In the data rows, the value 128 means zero.
Here are some numbered points:
[110 144 111 159 123 113 128 108 151 114 160 159 142 113 100 128 194 134 117 146 125 112 112 115 102 123 149 107 131 131 132 158 117 139  76 132 142 161 146 127 111 126 164 151 125 148  80 140 144 121 134  93 156 112 113  92 107 116 120 131 152 134 115 125] 0
[ 90 121 115 128 113 133 131 125 148  62 130 115 137 169 136 134 133 116 143  95 106 117 120 128 116 125 142 103 134 111 109 125 144 132 137 147 144 117 119 131 133 100 137 129 137 121 141 134 153 126 117 120 117 133 127 106 135 100 119  85 115 145 114 147] 1
[ 73 105  49 156 164 149 140  99 144 136 128 172  88 122 125 116 146  98 125 129 134  69 112 156  89 124 128  98 154 118 140 103 124 134  93 133 114 131 123 133 113  97 215 133 130 126 103 150 142 128 136 112 111 138 151  88 135 124 150  64 123 129 121 187] 2
[191  98 123  23 115 121 121 134 110 156  76 143 167 121 118 154 106 127 136  91 125 127 108 107 112 135 118 136 150 132 126 147 118  98 145 109 123 149  79 153 154 142  98 156 113 169 158  65 105 121  84 129 135 144 163 155 103 138 130 164  85  86 176  97] 3
[205 109 166 182 129 140 136 135 122 115  99 117 141 112 126 136 122 120 118 183 112 149 150 143 138 118 152 142 109 109 112 129 151 118 148 111 130 116 255  87 108  82 128 131 159 108 132 131 138 151  98 123 119 145 107 110 169 127 119 109 143 129  89 160] 4
[151 143 176 162 123 103 170 173 126  94  64  88 148 148 144 129  89 127 143  89 119 146 158 143 150 136 120 136 120  92 136 128 115 128 169 131 170 127 146 180 137 157 135  74 128  85  67 156 137 132 118 123 154 125 149 134 141  87 191 120 154 142  96 125] 5
[163 110 143 114  98 128 108 105 153 147 160  89 175  87 156 132 102 108 147 189  80 143 143 103 110  86 116 133 120 136 118 134 148 135 168 100 102 149 134 136  99 117  81 116  99 130 165 104 141 156 112 151 135 108 158 104 114  93 106  95 111 129  96 123] 6
[116 110 132  98 174 129 119 134 138 129 108 132 124 128 112 160 117 120 150 122 128 149 109 131 186 165 147 125 109 126 128 161 129  72 166 126 131 139  91  98 150 143 125 145 130 141 127 105  82 143  88 130 131 145 127 136 139 147 121 160 100  85 184 126] 7
[146  82 146  75 123 179 120 105 127 120 108  80 139 143 112 145  55 110 141 105 136 200 140 141 145  58 108 132 125 122 117  83 126 116 129 110  88 129 100 112 143 157 127 124 145 109 126 112 145 152 125 121 140 114 155 109 144 133 102 133 116  92 139 100] 8
[133 119 119  84 166 138 123 118 118 137 127 130 135 123 127 133 102 131 138 115 127 148 117  87 198 157 124 155 128 139 139 126 132 119 168  95 130 152 125 110 139 145 112 107 137 120 157 100 119 143 104 146 127 130 160 123 113 140 110 114 107 102 127 107] 9
[169 115 132  74 130 127 110 144 124 138 158 146 140 107 122 144 104 129 132 125 168 139 154  98 132 165 119 157 114 128 137 136 134  80 167 145 113 255 106 155 134 142  92 124 124 160 160  89  93 123 123 131 105 155 149 159 109 128 142 161 106  73 126  95] 10
[141 101 121 146 124 144 123 140 128 123 128 138 125 112 145 115 121 125 128 105 137 115 103 171 127 113 125  96 125 196 156 123 121 143 129  91 133 125 154 140 107 112 166 132 134 118 136 165 132 144 150  68 112 125 118 125 151 121  80 104 138 151 103 166] 11
[151 163 102 197  88  92 122 161 140 121 141 164 134 119 142 108 215 162 110 107 120 111 116 132 114  91  57 110 121 141 169 113  89 162 103  95 121 133 174 160  77 139 131 138  91 159 135 144  78 150 132 142 169 114 112 134  96  77 156 121 146 152  98 119] 12
[104 132 115 176 110  88 140 125 129 109 115 203  79 113 116  87 198 156 114 128 117 110 130 161 107 117 138 104 131 122 111 143 106 113 130 137 121 114 140 124 104  79 124 153 142 136 125 208 147 113 125  64 155 135  96 134 118 129 147 125 139 148 116 143] 13
[121 120 133  90 125 159 129 123 122 119 127 111 104 120 136 121  93 121 149 149 131 141  99 119 138 166  97  99 122 151 132 122 155  86 194 189 135 131  80 100 128 146 106 102 120 130 154 103  81 125 171 140 110 162 135 109 150 139 122 202 141  94 141  99] 14
[137 121 183 192  74 121 127 137 138 150 141 135 170 178 119 102 165 140 120 123 127 103 132 178  84 129 151 131 125 135 116 144 130 145 127 130 156 132 172 165  68 118 108 141 128 120 137 135 126 165 113 152 141  99 125 151 111  81 145 116 143 141 133  72] 15
[128 119 141 115 121 141 137 115 209 215 137 118 117  80 155 120 167 135  92 134 126 132  93 117 144 104 126 109 104 144  87 124 112 145 123 114 117 126 146 136 126 127 148 125 181 108 113 135 152 119 119 148 117 145 138 130 147 140 131 123 117 134 125 142] 16
[144 157 168 225 109  91 150 167 168 163 170 139 126  97 101  88 158 142 102 117 138 114 139 136  71 126 122 144 149 135 113 130 143 132 128 140 146 127 184 142  88 123 140  97 114 102 146 127 112 146  97 140 161  85  94 141  96  93 142 137 117 159 121  98] 17
[103 124 100 101 148 106 101 121 104 161 106 122 140 142 101 117 140 119 144 103 126 123 127 104 134 125 106 132 128 121 144 113 111 109 128 123  97 124 114  90 147 166 123 125 104 139 137 124 130 125 160 136 144  43 119 138 150 144 117 121 132 107 156 111] 18
[126 157 182 136 107  91 132 170 124 100 100  69 146 145 149 103 118 153 134 100  92 157 150 164 168 137 129 152 125 121 121 126 158 117 114 132 107 126 150 145 103 141 164 118 164 109 104 148 151 133  98 118 142 150 113 121 130  89 169  97 140 128  96 115] 19
[159 152 146 181  88  92 131 192 129 146 166 169 148 120 130  80 152 179 154 120 110  85 144 115  71 108 158 139 135 115 136 118 140 140 101 134 128 125 174 150 100 100  93 136 128 149 133 143 127 123 128 126 130 122 126 137 121  72 143 133 123 137 111  66] 20
[180 121 116  74 112 152 113 146 100 127 114 176 128 121 114 172 111 125 145 206 166 117 104 126 137 159  94 175 126 173 133 138 126 122 150 118 132 149 100 105 163 163  91 130 125 160 122  66 100 121 144 143  93 111 148 125  97 179 115 169 107  91 166 109] 21
[131 153 135 183  94 103 174 100 134 127 142 123 135 106 121 122 158 161 133 109 120 126 112 103 114 112 154 140 141 129 134 112 137 126 104 137 126 145 154 171 121 122 110 145 114 155 133 132 127 134 147 182 147 128 121 142 115  97 108 148 126 140 112  95] 22
[ 67 112 103  99 170 151 154  99 124  98 106 117 123  97 122 140 148 122 112 155 123 112  53 116 156 110 171  88 133 141 100 120 123 133 125 132 128 103 190 139 117 105 149  96  89 155 129 148 125 108 131 117 167 160 108  75 163 148 112  61 133 131 107 175] 23
[130 121 120  66 111 197  99 106 118 114 124 155 111 102 108 126  91 132 123 160 125 161 125 112 212 128  88 127 106 119 125 116 125 132 162  96 131 163 101  97 189 115 123 102  98 147 146 103 129 143 147 114 107 121 145 107 124 163  97 137 104  90 143 197] 24
[131 129 119 114 129 148 114 100 129 129 167 179 100 112 118 147  99 140 119 135 162  95 107 141 120  94 129 108 135 135 113 120 107 155  97 127 131 111 119 132  97 128 131 130 138 150 122 139 170 100 140 113 124 154 127 127 141 141 111 120 120 140 143 137] 25
[139 142 143 135  97  83 128 182 134 154 192  82 136 151 133 145 127 137 153 101  80 115 161 158 115 115 116 153 140 119 120 133 130 146 158 132 129 116 167 147 116 155 129 118 146 142 130 126 103  42 123 160 149 112 144 131 136  71 147 116 128 137 117 141] 26
[ 83 158 146  89 137 111 145 157 123 122  96  82 164 159 126 186  89 141 124 102 130 157 149 122 150 128  81 208 111  64 122 121 116 102 183 132  86 111 157 144  87 158 135 111 127 112 104 136 130 123 116 129 124 182 112 155 134 126 145 141 117 109  97 127] 27
[ 60 126 110  81 141 159 128  92 122 137 138 109 121 127 126 156 116 110 149 165 129 128 131 125 135 176 100 118 129 162 133 122 143 111 123 100  94 168  84  87 128 145 143 146 114 147 244  81 131 121 131 131 111 103 148 129 115 125  91 129 101 107 141 129] 28
[119 133 158 173 128 106  83 126 134 121 113 121 136 134 145 125 135 160 116 130 118 139 141 137 129  92 124 127 126 109  71 141 131 189 109 109 138 111 141 149 112 110 152  76 116 145 116 166 123 148  97 133 117 138 109 113 129  94 150 107 132 129  71 100] 29
[147 139 164 167 115 102 113 153 123  90 130  78 168 162 146 140  80 138 121 102 122 136 148 126 155 127 125 158 128  95 116 113 133 147 158 140 122  50 148 154 107 135 151 126 121 102 114 153 146 140 105 148 133 106 134 110 219  96 158 125 141 131  93 136] 30
[153 120 130  96  99  90 146 117 143 176 118 138 150 115 127 144 145 100 115 141  42 130 142 123 131 123 164 139 132 153 132 139 127 121  89 132 124 119 168 131  80 135 117  56 157 135 131  98 124 135 152 156 133 109 126 141  89 128 131 133 140 125 136  92] 31
[110 152 146 178 199  85 148 129 160 186 146 122 139 135 137 101 148 102 121 117 116 110 176 120 131  74 152 134 123 116 112 182 172 116 119 150 182 120 155 147 128 194 178 139 198 133 173 143 138 141 105 120 141 120 107 150 122  96 144 129 120 115 112 135] 32
[108 105 100  67 145 147  94  80  91 132 168 117 135 128 147 168 119 112 147 192 117 155  64 139 101 145 113 122 127 162 128 132 174  95 110 146 147 178  85  96 133 131 144 122 134 162 139  90 139  92 137 125  70 130 138 123 102 148  88 135 119 111 155 128] 33
[110 129  98 102 135 152 141 102 123 107 133 154  87 131  94 129 139 114 102 144 135 117 107 145 154 144 139 110 126 135 136 119 120 130  94 130 149 139 115 129 114 162 118 140 124 114 127 172 139 115 130 131 123 172 121 113 112 156 167 147 136 144 125 150] 34
[168 108 113  70 135 162  94 134 111 143 127 134 109 124 126 134 104 128 134 162 143 103 114  89 178 159  93 150 122 153 150 128 138 105 127 131 184 159  95 107 178 159  96 164 118 148 181  69 110 101 140 114  97 139 158 123 143 170 138 135 104  91 142 118] 35
[113 113 116  79 133 112 114 110 137 158 131 132 117 123 123 145 112 121  97 144 129 126 103 132 132 118 110 111 138 128 134  87 127 138 147 135 138 135 114 133 143 132 138 127 126 150 147  95 132 118 164 135  84 173 118 126 149 133 103 124 121 105 150 123] 36
[156  46 152 144 108  93 144 155 172 139 157 192 161 117 126 110 176 130 132 128 119 117 113 128 116 111 174 139 137 159 104 111 124 158 118 118 128 114 170 134  79 136 131 148 126 126 141 143 107 135 130 134 142 124 125 154 124  99 122 129 131 140 115 101] 37
[177 148 149 111 127 100 136 175 103 155  99  61 142 143 119 141 104 138 123 104 107 153 120 144 140 138 101 170 130 106 127 167 138 117 129 133 128 113 193 156 123 162 122 113 116 105 104 142 130 103 102 138 123 120 125 125 139 106 164 119 156 116 120 159] 38
[110 119 113  47 140 154 120 119 114 119 137 105  98 111 129 149  65  73 180 150 127 137 122 115 167 122  95 128  93 126 116 128 117 111  93 135 117 151  74  97 136 147  33 115 116 194 150  83 121 114 107 122 121 122 129 132 146 167 105 120 109 108 153 122] 39
[ 57 143 119 144 152  89 147  83 101 107 131 167 108 117 100 255 174 112 121 139  95 104 113 160 128 142 180 116 124 148 129 143 109 114 119 139 132 130 151 125 159  91 132 151 129 218 170 166 220  96 132 120 132 132 123 109 141 101 130  99  93 125 113 228] 40
[114 119 113 164 124 118 127 143 114 125 146 143  95 111  97 108 166 106  87 142 154 120 147 150 112 146 168  98 116 131 119 107 127 123  96 114 137 133 102 150 141 125 124 186 160 130 112 106 126 114 112 153 137 130 111 127 115 134 142 129 124 133 149 130] 41
[129 101 109 121 156 165 126 156 142 131 120 179 113 121 130 148  99 112 165 171 133 139 100  86 134 134  89 102 122 145 140 101 138 109 107 163 115 144 105  94 178 121 119  99 117 154 116  72 138 105 142 103 123 106 134 135 124 152 127 140 132 121 130 119] 42
[171 124 159 161 118 112 134 171 138 133 103  54  77 147 137 124 128 127 130 115 121 157 139 135 153  92 119 136 122  57 128 117 140 125 177 152 107 105 173 161  92 130 153 124  89 100 130 135 169 162 134 155 131 137 102  75 149  84 120 131 117 147 100 130] 43
[148 128  85  72 124 147 134  98 139 100  75 132  84 128 101 143 103 117 130  83 144 131 103 112 148 135 105  93  76 122 202 137 114 132 120 118 120 133 115 105 159 117 119 132 130 137 122  96 135 134 123 133 110 117 122 131 142  87  99 130 104 118 147 121] 44
[129 120 151 128 139 113  82 174 112 152 130 118 149 135 138 113  97 115 139  81 127 163 137 147 141 105 152 129 137 166 137 125 129 103 115  87 142 131 152 148 117 128 141 138 109 123 147  85 142 141 146 157 166 101 129 145 106 101 118 138 131 123 137 117] 45
[ 88 137 112 155 120 125 140 122 113 111 108 172 121  89 139 124 170 123 146 149 142  90 128 141 104 126 140 116 131 133 142 102 117 141 109 121 147 144 141 129 133 101 133 147 133 132 122 138  96 116 162 167 106 154 105 135 139 144 122 119 138 145 139 166] 46
Which three points above are nearest to each new point, looking only along the 5 directions in which the numbered points spread most? Their numbers follow each, nearest first.
[114 111 112  80 111 182 137 122 133 150 151 115 141 114 134 149 119 144 129 160 155 142 108  93 127 121 113 147 179 142 123 130 125  90 128 111  96 126 100 101 125 153 104 156 112 159 140 201 104 104 149 131 130 143 147 117 137 159 130 144 126  95 147 126] -> 36 18 42
[135 101  81  94 131 124  81  81 135 140 128 195 139 112  77 132 129 137 128 134 114 150 118 108 159 127  57 131 123 143 114 149 148 162  85 135 165 128  67 144 117 136 113 175  96 127 130  91 117 119 151 138 124 110 157 115 119 134 108 138 104  51 112 127] -> 42 36 18
[118 118 133 174  92 108 129 136 140 116 136 146  94 112 115 118 153 126 101 135 137 123 140 141 122 122 142 118 104 104 124 131 119 132 114 134 121 118 128 128  87 164 136 119 114 119 106 120 137 130 115 122 144 127 121 138 129 129 121 136 129 147 103 112] -> 22 41 29
[112 151 183 156 135 106 126 127 122  86 145 103 140 132 152  88  73 106 159 100 133 140 130 105 137 144 101 162 131 111 143 150 125 134 145 145 144 140 129 133 116 133 145 100 119 128 103 153 131 103 147 137 121 125 101  97 186 142 179 155 119 132 141 143] -> 38 19 27
[146 123 123  65 144 127 160 105 128 149 136 139 142 114 130 174 110 139 159 154 137 116  79 123 127 163  87 130 125 131 149 135 131  97 146 132  96 128  51 116 165 150 106  30 114 156 154  78 108 114 128 114 149 105 157 118 121 200 146 154 136  50 156 109] -> 35 39 14
[ 67 125 111 131 146 141 144  76 130 125 120 151  77 112 111 132 157 112 120 146 156 106 100 146 127 142 115  87 142 113 116 115  97 148  98 158 142 148  94 153 150 123 165 146 151 114  90 160 135 138 143  95 124 170 104 115 162 153 117 105 142 134 111 187] -> 2 34 46
[101 158 143 210 115  57 135 139 166 131 151 148 142 154 129 102 142 144 132 138 136  85 150 149 123 136 131 149 131  62  93 158 106 115 139 153 138 135 170 114 115 121 149  85 152 120  89 145 128 142 112 115 118  95 125 137 100  90 121 118 145 102 127  69] -> 22 15 17
[112 139 103 148 126 118 125 242 123 121  84 142 138 134 137  97 130 131 116 126 104 115 139 143 100 127 135 124 111 133 130 131 134 158 110 110 107 152 153 140 121 124 110  94  80 139 126 111 107 123 114  86 141 118 117 139 130 110 114 122 224 145 178 114] -> 22 45 41
[155 143 141 207  87  98 131 129 130 114 139  89 138 177  93 101 140 136 105  91  95 166 164 157 129 108 159 123 133 105 102  92 117 139 130 110 141  95 156 121 103 120 168 124 138  98  86 184 133 145 112 138 146 155  91  70 116 105 149 116 155 148 105 134] -> 29 43 19
[ 96 116 130 141 157 117 157  98 123 117 113 119 131 129 112 145 133 115 130 138 125 124 114 166 109 126 150 180 119 100 120 133 117 110 129 123 126  91 177 127 161 105 159 112 150 141 128 163 127 121 159 122 151 134 119 114 130 133 114 126 162 134 119 151] -> 1 16 25
[106 124 117 121 210 113 137 132 141 150  97  74 117 142 143 119 183 118  96 136 131 108 138 127 125 175 107 140 103 144 138 108 135 134 170 147 120 137 114  90 136 139 147 115 132 131  65 126 119  94 118 138 121 138 103 118 123 120 139 178 133 112 150 116] -> 18 34 7
[ 87 155 109 133 157 156 135 104 127 106  64 154 120 101  79 129 142 112 121 126 169 112 100 137 118 141 114 133 118 132 104 112 104 150 113 132 128 143 115 122 145 135 126 127 132 119 115 157 142  94 118 113 119 151 103 140 129 176 119 116 120  43 125 115] -> 34 44 25
[ 59 121  94 171 111 140 164  91 118 120 131 181  78 116 117  85 144  76 120 146 128  92 113 138 104 134 135 111 129 175 120 149 111 135 104 130 123 136 178 164 151  84 129 154 184 155 113 186 142  88 101  95 174 147  96 110 140 168 116  95 116 142 120 176] -> 2 46 0
[157 113 136 166  93  99 139 135 101 125 174 145 199 117 121 111 157 151  77 109 119 109 125 113  97 107 181 120 144 148 101  87 145 161 109 113 142 136 144 154 104 143  94 159 122 134 130 142 154 173 165 166 140 109 131 156 118 121 135 120 109 176 112  99] -> 37 22 15
[121  92 104  18 197 206 124  95 120  87  91 104 116 135 114 143 110 125 183 165 113 147 104 123 153 115 121 171 146 133 138 151 116 150 128 102 131 128  93 126 134 119 121 146 114 137 112 110 152 144 169 137 144 147 159 120 160 121  73 121 122 115 149 164] -> 24 39 36
[125 134 141  66 125 164 106  88  71 142 129 114 119 143 103 155  59 120 149 224 134 155  98  93 117 149  68 137 147 130 126 131 119 145 136 131 116 141 121 108 146 108 164 130 133 148 122  24 134 131 138 128 123 113 201 142 123 106 114 161 116  95 161 144] -> 39 9 14
[154  36 129  67 121 139 143 113 147 129 104  94 145 134 149 148  82 134 164 145 113 158 132 102  83 135 123 136 112 108 128  91 111 108 141 106 130 119 106 117 129 117 135  94 119 127 150 130 137 160 192 126 130 118 183 125 182  74  96   0 127  76 147 146] -> 8 9 36
[143 120 104  58 142 175  97  99 124 126 120 133 132 124 104 144  77 150 133 160 163 162 100 123 154 145 110 141 127 141 131 156 137 168 125 124 133 140  83 100 120 147 126 147 135 135 144  89 129 124 109 138 116 128 134 162 119 129 131 158 145 109 153 125] -> 14 9 42
[121 118 116  79 124 172 114 115 136 115 113 101 124 145 107 129 107  98 132 134 151 164 166 105 146 123 113 154 121  86 134 113 124  80 128 186 130 133  97 113 132 147  91 113 101 155 182  98 117 156 125 123 119 111 170 131 117 110  96 119 108 103 125 112] -> 9 14 7
[140 126 143  87 122 164 127 128 127 136 126 125 124 140  97 151  97 114 133 139 146 147  91  90 102 136 150 111 122 119 128 153 139 108 163 150 114 100 115 117 140 143 109 118 200 121 146 115  78 152 111 132 139 143 136 118 116 144 125 149 123 125 145 169] -> 18 9 36
[173 145 155  72 143 134 102 127 136 136 117  58 172 127 106 159  88 126 120 134 181 142 122 106 135 153 105 129 141  72 149 129 107 118 159 135 107 135 139 107 134 165 105 119 134 163 154 127  99 123 148  91 130 145 137 140 162 142 120 142 128  96 152 119] -> 9 14 7
[129 134 126  99  96 124 113  69 114 119 115 160 139 123 125 143 121 138 137 141 143 128  82  83 141 132 124 135 129 134 132 149 117 148 114 131 122 131 136 166 160 141 125 144 111 136 146  90 115 139 143 140 129 138 127 190  89 134 123 119 106 115 122 117] -> 18 36 42
[135  76 137 100 133 112 132 165  92 140  80  71 136 185 151 135  90 116 128 124 152 179 131 129 172 153 112 128 101  86 128 147 122  88 175 138 130 120 100 137 136 188 104 110 163 145 137 128 140 143  86 124 101 141  78 123 162 135 146 142 164 172 128 131] -> 27 38 9
[127 113 123 133 106 110 141 103 132 196 143 158 183 121 114 134 146 134 113 139  96  86 155 130  98 134 155 146 145 163 142 144 100 128 105 114 137 141 152 132 111 116 137 122 141 142 117 137 107 149 151 138 138 138 131 166 110 146  70 126 193 114 130 127] -> 22 31 37
[149 174 166 104 130 112 123 133 130 119 123  96 151 136 121 126 108 138 145 141 147 157 150 137 139 119 149 119 120 106 110 125 154 124 172 136 152 126 133 129 115 149 118 127 139 114 134 130 113 172 106 130 126 119 124 115 118  92 132 145 134 114 130 119] -> 45 38 26
[168 126 116 157 140 126 148 128 154 136 164 157 141 124 120 127 154 140 110 138 127  83 125  92  94 105 165 130 155 172 120 130 132 150 113 120 107 147 114 166 107  76  97  89 193 110 148 118 137 153 118 123 137 126 117 142 103 107  95 134 125 134  90 135] -> 37 22 16
[126 116  99 111 129 146 111 123 110 128 129 120 113  89 150 168 108 115 115 179 138 134  75 115 125 189 105 125 114 126 133 139 141 124 144 196 123 129 109 108 140 159  93 126 135 158 157  87 101 131 137 156 103 135 137 144 103 149  86 167 109  85 157 124] -> 35 42 39
[106 113 118  51 142 182 129 104 109 133 104 132 110 144 152 148  81 128 132 151 142 150 113 133 167  86 128 108  99 136 123 125 135 129 113 103 117 100  98 111 150 151 121 113 118 134 126 104 127 150 119  90 130 217 160 121 147 146  57 141 114 115 142 176] -> 24 44 36
[ 67 192 109 135 120 157 148 104 113 117 112 130  53 141 118 135 172 122 125 124 142 136 104 153 136 104 114  96 129 130 123 148 125 112  91 149 167 118  88 119 116  96 150 123 138   0 137 144 141 134 143  67 130 120 106 132 116 125 116 116 118 127 123 157] -> 34 46 1
[ 92 121 112 112 126 141 148  72 141 144 167 117 116 118 116 136 157 122 209 116 139  73 108 141 121 137 154 118 140 127 139 116 142 146 106 138 112 132 105 141 125 107 174 132 105 120 143 194 143 107 132 116 145 134 114 107 239 145  85 102 141 153  98 161] -> 23 1 2
[130  95 176  91 118 168  81 129  86 149 126 106 138 109 169 145 112 109 162 151 112 162 139 107 118 129  84 104 127 158 131 136 121  81 121 126 110 159  94 118 161 131 120 127 116 154 148 101 146 155 128 143 142  91 121  74 167  88 101 108 105 145 115 149] -> 9 36 8
[150 117 159 138 152 123 133 173 100 116  97  98 172 121 106 121 110 157 105  86 118 159 139 130 187 123 158 162 108  90 100 148 101 133 140 115 129 151 144 162 145 154 121  90 120  85 103 151 100 160 129 132 142 138 127 123 135 124 156 149 122 134 129  97] -> 38 5 19
[131 159 124 103 122 113 135 142 120 147 133 106 135 148 131 104 140 122 124  87 146 114 156 148 114 103 151 170 115 138 126 148 124 139 103 154  96 119 131 154 136 103 140 144 135 120 113 176 134 120 127 129 117  91  96 118  99  82 198 103 144 132 135 116] -> 22 26 29
[140 151 146 203 106 100 130 134 150 136 157 154 157 108 151 130 172 142 142  63 136 110 119 148  79 188 160 151 163 146 127 130 147 173 118 132 106 148 146  60  90  90 132 130 130 138 133 145 115 139 126 131 129 124 136 185  94 145 131 142 120 157 124 107] -> 22 37 20
[114 128 121 197 131 111 142 127 134 120 107 125 138 130 122 144 148 132 100 111 119 124 137 124 107 132 128 128 119 116 116 146 224 150 143 113 142 133 162 145 105 129 148 116 161  79 135 164 140 156 131 149 146 128 136 130 100 102 130 103 176 145 147 117] -> 29 22 1
[158 161 136 174 107 120 115 129 145 140 153 190 142 131 114  95 172 149 117 136 120 126 126 120  87 102 159 116 145 143 127  91  99 141 134 123 122 130 163 107  92 115 112 160 107 137 149 133 138 139 146 135 137 165 130 153 112 123 149 118 166 136  87 110] -> 37 22 12
[105 151 103 115 121 118 166 125 137  81 124 109 101 152 132 135 120 130 123 114 136 134 146 180 134 117 123  98 135 107 136 127 129 146 149 129 148  93 133 136 133  86 139 141 151 119 132 171 126 128 121 107 146 136 107  69 135 127 152 144 133 131 108 147] -> 1 34 11
[114 103 124  60 138 154 147 107  65 122 146  95 102 145 146 100 116 129 119 141 121 130 126 128  98 140 121 140 105 127  92 136  97 112 116 121  69 147 107 127 141 126 155 145 133 124 114 102 143 120 123 136 121 106  98 119 119  87  98 124 131 137 128 167] -> 36 18 1
[140 146 138 198 121 108 129 178 155 146 142 136 146 125 133 144 185 127 114 118 127 154 148 123  98  98 181  97 142 130 132 117 124 131 122 130 142 103 176 120 135 158 124 139 115 115 148 153 107 135 116 110 138 171 121 137 105 117 117 132 134 156 122 100] -> 22 37 15
[133 122 182 168 112 139 214 151 135 132 133 106 171 143 118 145 112 163 100  87 114 113 105 149 121 129 126 116 126 121 105 125 110 129 127 135 123 116 132 143 150 127 131 133 135 106  83 181 127 138 156 117 127 129 142 125 147 118 154 128 146 142 108 161] -> 29 1 19
[112 127 152 215 182 128 143 130 141  92 114 148  77 120 123 128 161 129 121 143 118 115 133 163 141  99 162 117 147 136 137 192 133 134 116 128 133 127 120 140 124 144 146 147 111  96 137 158 155  79 143 141 127 137 114 132 142 155 104 107 117 121 129 149] -> 1 46 0
[ 83 115 129 169 170 228 143 114 113  98 122 132 129  72 127 129 153 134 102 126 125 117 132 174 111 138 168  81 155 141 136 140 123 145 100  83 160 125 140 143 131  87 160 138 129 101 146 150 131 138 130  78  92 145  89 124 151 100 137  95 129 133 143 174] -> 2 11 23
[ 57 132 104 156 143 161 153 107 134 104  91 132  90 125  88 131 149  85 138 138 130 112 124 152 121 110 173  96 173 176 130 108 113 140  98 137 136 118 150 148 117 123 167 126 120 126 117 156 136 129 173 109 109 140 104 113 140 142 142 118 108 138 112 177] -> 2 23 46
[123 104 170 168 144 117 137 124 115 121 121 106  93 155 155 101 103 146 159  96 120  77 120 128 172 105 135 116 125 124 134 122  92 159 112 121 140 123 119 173 126 114 193 128 115  94 110 173 205 132 104 150 132 139 129 117 126 117 139 103 165 157 114 200] -> 1 29 11
[119 126 141 177 118 140 152 116 131  99  75 157 142 128 147 149 170 137 156 111 132 118  83 138 142  91 133 108 118 134 116 121 120 152  94 112 129 120 152 136 144 118 141 140 139 100 129 177 143 160 155 125 127 170 120 108 122 140 113  99 162 133 120 154] -> 11 1 46
[108 121 131 103 172 128 132 125 111 145 109 129 122 137 124 131 129 133 133 141 141 122 111 132 129 139 106 113 124 137 127 127 147 112 126 169 105 136 140 118 186 113 102 129 144 136 137 100 138 130 148 133 113 135 145 123 115 151  28 125 146 105 136 117] -> 36 18 42
[109 111 126 158 129 134 192 127 132 111 117 146 100 108 157 118 174 138 114 146 122 102 101 136 148 109 141 109 141 123 121 150 119 155 102 117 138 132 151 115 108  98 165 147 126 114 123 166 118 143 156 112 115 151 111 125 162 152 121 103 127 138 119 142] -> 11 46 25
[120 118 129 109 171  86 129 119  90 142 101 104 118 148 141 137  99 125 133 115 118 138 101 151 103 116 105 145 117 123 150 114  74 119 171 174 122  79 114 140 137 129 100  94 129 120 116 133 106 102 141 100 135 133 128 110 149 115  98 131 140 109 144 125] -> 18 1 44
[ 89 104 102 124 143 189 121  92 117 135 126 142  96 110  90 134 108 127 118 148 171 114 106 149 141 136 163  80 130 171 119 135 107 131 133  97 103 120 142 133 112 131 137 135 145  77  90  86 164 130 117 103  95  83 117 137 147 140 117  99 119 148 124 175] -> 25 11 23
[134 142 113 141 106  89 129 145 123 134 144 117 142 118 140  79 111 114 129 101 129 116 130 124 127 135 111 132 145 113 192 122 104 116 120 168 119 145 143 143 117 116  99 103 132 150 139 111 115 142 133 139 130  99 139 130 132 196 149 125 122  88  61 103] -> 45 18 22
[162 211 125 211  96  74  98 163 145 133 178 172 174 125 122  86 178 138 147 111  97  83 194 118 106 118 169 161 123 123 131 134 134 196 107 196 142 124 182 175  97 113 124 133 150  98 172 178 116 147 137 134 137 100 114 130 108  86 166 101 171 162 127  79] -> 17 15 20
[159 114 120 148 140 145 182 115 143 107 108 181  81 110  78 134 128  99 120 149 119  91 121 151 137  90 156 105 127 112 142 112 141 139 105 105 127 122 117 165 130 110 148 158 135 106 108 172 120 140 126 133 131 145 121  96 135 142 188 124 124 172 134 136] -> 46 11 34
[ 99 137 135 127 170 155 173 118 194 126 128  94 148 126 123 136 130 104  67 101 114 101 146 142 126 121 113 125 139 123 140 158 121 128 105  83 117 120 140 148 135 110 143 115  85 129 128 149 163 110 148 108 102 107 141 122 131 111 118 130 147 143 127 128] -> 1 16 25
[125 138 136 156 115 122 119 140 122 125 135 141 130 114 122 130 128 114 148 148 116 114  52 131 116  93 121 126 125 144 160 152 156 154 129 143 134 125 163 126 112  89 126 103 128 121 141 136 150 129 132 122 149 105 118 134 137  89 110 120 117 124  97 126] -> 16 11 29
[164  98 135 109  93 121 142 136 160 134 168 145 142 139 114 133 119 140 129 144 161 141 133  91 141 120 121 156 136 154 116 137 135 130 152  94 131 126 129 111 144 140 123 121 143 146 146  93 129 166 139 153 108 107 206 137 120 128 119 169 106 110 143 107] -> 45 9 18
